rotation ticks, each row followed by its count of ticks:
The counts run from 0 to 525.
[ 96  85 126 141 115 130 117 120 151 105 121 101 164 140 109 139 114 137
 147 148  46 114 123 140 107 159  99  82 144 123 142 114 156  70 122 139
 123 178 135 197 137  89 151 124 142 121  91 129] => 455
[168 115 169 132 133 109 110 161 157 135 104  93 163 100 176 153 144 172
 136 119  98 116 121 168 164 182 194 120 135 106 117 115 172  93 112 112
 129 121 117 171 119 135 111 161  65 159 124 107] => 333
[115 141 129 110 149 181 115 117 130 143 116 183 118 161 122 143 103 134
 169 131 132 151  88 128 144 123 189 148 157  95  97 162 202 161 114 141
 103 151 141 148 117 149 136 133 102 124 173 113] => 35
[189 149 120 163 178 156 155 137 156 123 137 148 121 138 162 139  78 121
 122  75 116 111 150 152 141  98 143 130 125 121 147 108 117  98 112 165
 134 120  80 137 177 179  99 101 143 134 164  89] => 339
[155 126 109 116 162 128 180 150 176 133 159 122 154 133 133 146  79 112
 137  92  95  98 146 160 162 138 137 115 141  91 170 111 117  88 128 152
  98 138  76 143 171 164 124 112 136 184 175 115] => 338
[153 127 154 119 189  89 110 131 148 135 158 140  76 122 167  99 120 128
 166  96 129 110 111 118 157 162 193 149  60 148 100 116 101 141 115 115
 135 116 124 172  89 128 101 140 159 167 130 134] => 345
[153 151  82 140 103 143 138 154 185 120 133 104 189 134 113 185 117 172
 110 141 146 130 148 136 139 138 155 176 176  93 120 165  98 103 155 107
 136 162 113 152 138 180 113 136 155 143 124 105] => 179
[128 102 159 106 100 130 163 131 118 148 128 156 128 130 136 108 213 130
 153 150 131 118 134 119 137 204 141 124 138 129 110 135 181 140  96 172
  91 123 160 118 109  74 166  79 122 133 109 163] => 278
[172 172 133 162 173 110 146 166 150 170 132 126 121  90 147 120 140 137
  91 144 149 124  94 131 172 162 106 131 106 137 118 129 107 134 143 132
 107 102 104 108 134 119 126  87 136 223 138 114] => 496
[115 141 131 114 141 152 155 141 112  87 169 113 125 160 114 110 180 149
  76 150 148  96 156 100 156 152 111 143 110 169  80 101  87 139 113 182
  84  80 134 112 121 129 158 115 147 132  94 153] => 273
[121 154 168 148 185 126  95 121 151 104  93 107  71 146 125 133 113 146
  78 129 159 142 115 135 129 149 153 111 110 126 117 145 141  72 140 110
 133 100  93 153 147 154 125 178  93 164 152  99] => 322
[156 153 182 140 121 148 122 124 141 184 141 158  82 181 127 154  98 130
 132 126 182 183 109 153 128 153 119 172 145 115 113 142 149 126 122 125
 119 133 128 159 127 130  86 128 156 122 172 105] => 185
[ 95 116 102 132 148 123 145 179 160 100  86 136 143 113  87  82 145  93
 168 148 122 109 114 113 101 138 131 102 110 122 123 152 107 109  92 137
 110 185 105 149  99 109 184 101 143 137  76 145] => 141
[147 135 138 106 115 164 124 117 154 160 111 129 152 125 145 160 127 118
 130 170 109 174 111 115 129 179 141 159 166  68 151 155 171 126  98 116
 113 149 120 165  98  79 125 121 108 143 186 118] => 174
[ 74 140 116 153 103 163 126 120 103 121 114  87 162 122 106 151 175 146
 124 139 135 103 149 100 167 158 185 153 130 123  81 109 161 106 149 153
 109 109 114 111 180 124 152 109 126 159  93 166] => 423
[129 145 142 137  93 133 118 139  94 117  98  99 174 101 116 136 175 141
 130 140 154  87 162 133 159 136 190 145 129 127  70 113 160 120 142 149
  91 100 118  90 166 145 147 103  94 141  83 128] => 424
[134 153 103 129 112 186 121 156 109  80  93 121 115 113 131 169 139 140
 123  90 119 185 122  75 130 100 162 128 109  99 135 157 173 157 109 121
 188 161 115 139 128 118  94 161 122  63 122 127] => 17
[ 89 143 141 163 132 145  89 114 124 100 140 158 103 120 130 117  91 163
  68 127 117 111 127 103 159  81 133 139 141 179  99 115 114 125 132 116
 160  84 150 138 151  84  72 172 114  88 125 109] => 99
[148 128 193 129 151 114 165 153 135 154 172 119 121 147 137 125 145 170
  59 138 141 155 114 114 155 167 117 120 106 164 151 108 109  91 134 146
 142 118 147 184 131 131 112 166 155 165 117 138] => 482
[135 123  91  92 128 139 115 172 108 127  47  68 147 115 126 154 150 158
 118 120 108 171 134 114 169 165 168 145 119 118 150 171 148 120 149 114
 140 139 161 150 107 129 123 155 125 133 110 154] => 19
[153 137 125 159 182 109 166 171 167 124 145 128 112 101 125 145 164 139
  95 141 167 147  91 108 145 157 125 123  86 125 107 128  94 148 146 119
 123 107  91 119 146 136 116 112 157 199 100 116] => 495
[130 130 119 228 183 162 142 152 185 145 159 186 130 108 139 130 163 152
 144 119 129 116 115 110 134 129 153  98 116 116 114 134 126 142  98 138
 142 159 115 180 151  92 110 129 117 103 114 132] => 490
[137 168  95 116 135 153 166 125 114  69 126 120 127 119  96 117 156 118
 104  88 111 135 131  84  94  98 108  89 121 101 130 144 132 140 159 185
 149 148 121 107 187 171 145  94 136 122 104 126] => 144
[117 133 125 122  85 144 144 157 118  98 144 186 148 113 136 150 143 154
 128  98 152 140 158 135 127  87 156 153 138 138 153 163 123 151  73 116
 136 113 154 125 118 107  95 168 111  38 162 140] => 398
[163 119 111 124 110 144 131 109 195 111 161 119 134 136 148 163 100 136
 162 111 151  91 176 170 146 166 149 168 143  94 132 122 112 124  78 143
 111 111 124 166 127 101  99 103 140 108 192 140] => 188
[158 138 125 103 177  95  86 128 159 140 146 140 114 117 172 113 119 123
 177 149 110 100 108 128 167 178 162 131 106 139  97 125  94 131 121 120
 118 128 138 165  59 103 105 143 148 200 124 139] => 346
[115 100  93 206 118 114 101  83 112 150 133 187 149 124 103 164 103 104
 149 147 103 148 111  92  99 102 143 130  97 106 126 129 173 115 143 139
 126 158 138 139 184  94 155  97 133  95 136 132] => 72
[155 175 129 157 153 153 139 140 113 163 143 120 113 142 165 106 109 142
 106 121 131 131 139 131 185 135 152 124 103 148 119  97 127  80 154 142
 148 145  93 201 131 144  77 115 187 149 131 158] => 341
[ 84 113 172  95 115 168 139 144 139 137 108 174  90 155 110 129 131 109
 163 104 138 137 106 166 151 165 141 153 131 143  80 131 171 152  94 174
  81 137 167 114 135 108 139 122 142  98 135 100] => 417
[127 135 168 121 137 119 159 158 125 121 127 153 122 132 127  87 146 180
  84  77 168 109 145 155 138  95 164 126 174 185 107 134 131 102 149 103
 139 108 157 119 185 149  91 168 109 159 109 106] => 112
[126 129 159 130  82  99  94 125 157  83  84 112 128 120  89 139 146 123
 149 141 117 140 111 137  98 162 101 140 148  77  78 169 124 148 140 148
 158 170 172 114 131 131 121 131  97 121  93  76] => 298
[131 139 157  99 125 120 116 105  93 190 140 161 123 173 143 112 138 134
 157 156 167 145 124 128 124 166 172 161 114 156 110 137 139 112 116 128
  78 136 133 170  87 118 124 113 151 144 168 168] => 46
[ 99 139  98 102 171 140 138 137 101 155 116 188 145 146 139  90 112 135
 109 153 124  99 134  90 160 126 120 143 149 193 140 140 123 114  98 110
  76  84 155 134  78  89 141 121 120 169 157 148] => 255
[103 118 119 165 155 150 185 156 123 155 116 197 142 162  99  67 178 142
 127 149 174  98 121 135 122 137 154 102 138 174 120 150 162 104 133 140
  79 113 115 136 143 117 164  92 126 119 111 161] => 268
[105 140  89 137 118 168 127 163 113 125  66  97 130 104 136 161 152 134
 124 113 112 181 113  85 140 139 187 132  97 131 122 156 155 129 126  95
 161 167 134 156 107 125 104 168 144  97  96 146] => 18
[165 100 116  79 110 104 153 175 111 115 118 128 141 123 120 155 120 150
  72 140 152 155 126 130 118 142 108 150 131 167 161 177 106 141 142  95
  91  73 140  97 118 117 128 125 122 165 144 122] => 392
[170 163 122 154 179  98  93  77 125 153 119 182  79 143 128  70 112 146
 128 104 131 116 112 134 127 100 149  99  90 139 122 151 122 143 177 140
 117  95 137 142 140 138 124 100 127 158 154 142] => 358
[203 183 131 140 162 105 155 136 125 175 119 155 112 109 159  99 124 128
  98 138 136 114 106 150 163 146  88 105 148 116 133 158 120 147 155 131
 121 106 141 110 132 120  98  80 135 193 149 107] => 497
[101 123 112 106 120 160 144 185 143  76 127 149 125 124 122 187 125 162
 122 129 156 165  98 124 120 131 136 157 147 132  89 161 162 209 135 106
  95  83 116  81 140 124 123 157 100 133 122  76] => 403
[ 86 144  86  87 159 151 133 144 149 103  87 154  62 149 108 124  74 103
 130 106 121 173  99 128 136 118 103 130 100 121 147 166 114 149  82 137
 117 149 152 130  96  87 120 131 141 114 153 155] => 13
[102 132  83 171 115 150 141 135 157 100 130 163 123 125  86  93 169 106
 162 146 156  95 125  95  87 130 151 146 145 111  76 144 126 147 121 143
 137 151 130 135 144 100 172  91 167 110  74 137] => 281
[125 132 122 146  88 163 176 143 126 153  87 164 146 159 106 137 130 156
 119 116 159 135 142 182 130 120 128 161 182 127 139 166 201 145 147 119
  98 123 117 117 181 118 115 104 120 103 137 127] => 407
[133 105 162 146 146 141 126 110 127 114 148 118 113 142 157 157 132 173
  90 119  72 160 120  98 134 149 120 121 147 122 115 114 167 145 135 149
 169 128 168 163 128 115 113 190  96 116 147  60] => 471
[100 169 138 136  91 138 116  96 128  73 151 134 114 142  92 109 152 108
 130 130 149 114 134 100 100 106 128 107 128  86  88 124 142 118  98 167
 157 146 149 138 175 105 119 124 109  53 141 149] => 294
